In the rows, 128 means zero.
Each path is a new rotation, seen through one point. The rows after it are directions, each followed by how far the rotation turns it, in deg/step (0 if it stays put).
Each turn is a multiple of 5 degrees from 10 to 175, or 0.
Each row of a path follows its step; steps can be skipped.
Path 1:
step 4: [128 130 128 122 124 125 125 127 126 121 137 128 118 121 123 131 132 129
 130 133 128 134 120 132 116 134 136 139 127 134 137 137 132 134 132 129
 127 135 138 136 123]
step 5: [125 131 127 118 122 129 133 129 124 119 127 122 132 123 123 125 125 130
 134 126 134 134 125 133 119 123 141 139 131 124 133 133 124 130 143 127
 132 131 136 136 132]
step 7: [126 132 130 123 124 125 130 136 133 127 133 130 125 126 125 136 122 124
 140 117 135 122 123 125 134 141 134 135 127 133 124 117 135 129 131 128
 132 129 132 140 125]
step 8: [129 121 135 123 120 127 132 139 122 127 129 124 128 126 131 138 126 130
 136 120 129 120 118 126 131 130 137 127 130 132 132 112 124 124 131 123
 131 138 135 129 130]
step 9: [137 118 122 124 126 128 129 137 126 129 131 128 121 128 127 140 122 130
 130 131 129 130 116 133 124 126 126 123 134 133 135 121 135 127 131 115
 132 140 132 130 131]
step 13: [126 126 131 117 130 120 132 123 131 127 133 122 129 123 133 130 124 126
 135 125 137 134 128 125 125 127 136 141 129 125 137 118 135 119 125 134
 123 134 127 140 128]
step 14: [129 123 131 127 131 130 134 130 127 124 132 127 128 126 128 136 136 124
 131 134 146 129 124 124 129 129 147 129 133 132 137 122 132 118 128 130
 130 133 130 135 130]
step 16: [126 119 128 125 124 135 121 130 126 130 126 130 129 121 116 134 126 126
 133 124 128 132 129 126 120 134 132 127 126 123 137 120 131 133 139 131
 123 142 139 135 125]
step 22: [123 126 122 127 123 126 133 124 126 127 130 128 118 130 120 133 131 129
 127 124 132 128 115 135 119 133 132 136 132 140 138 120 127 130 128 130
 131 141 135 136 129]
step 23: [130 126 121 121 118 129 137 133 125 122 132 132 131 128 123 128 130 129
 131 125 139 130 126 146 123 122 131 133 130 127 133 121 125 128 132 121
 130 132 139 140 127]
Speeds:
[125 129 126 129 128 126 130 126 127 130 129 129 128 127 128 128 130 126
 130 128 127 131 127 130 131 130 129 131 128 127 131 130 127 126 130 129
 129 128 124 127 130]
45
[126 124 130 128 128 126 128 127 130 131 129 129 129 129 129 128 130 126
 129 127 123 127 129 126 130 130 128 127 130 128 126 128 127 130 129 127
 127 128 130 132 126]
80
[129 129 130 126 131 128 131 129 132 127 128 127 129 128 132 130 126 128
 128 127 129 125 127 129 132 129 131 128 126 126 130 127 129 129 125 129
 129 128 126 126 126]
60
[125 127 131 128 126 128 126 127 128 127 124 128 129 127 131 125 128 130
 129 126 129 128 127 128 127 127 127 131 126 125 129 125 128 128 131 126
 126 126 127 127 127]
135
[128 129 129 130 128 130 127 131 126 130 125 128 129 128 127 129 130 125
 127 127 129 128 127 131 130 130 126 126 125 126 128 124 128 129 127 128
 130 128 129 131 130]
45
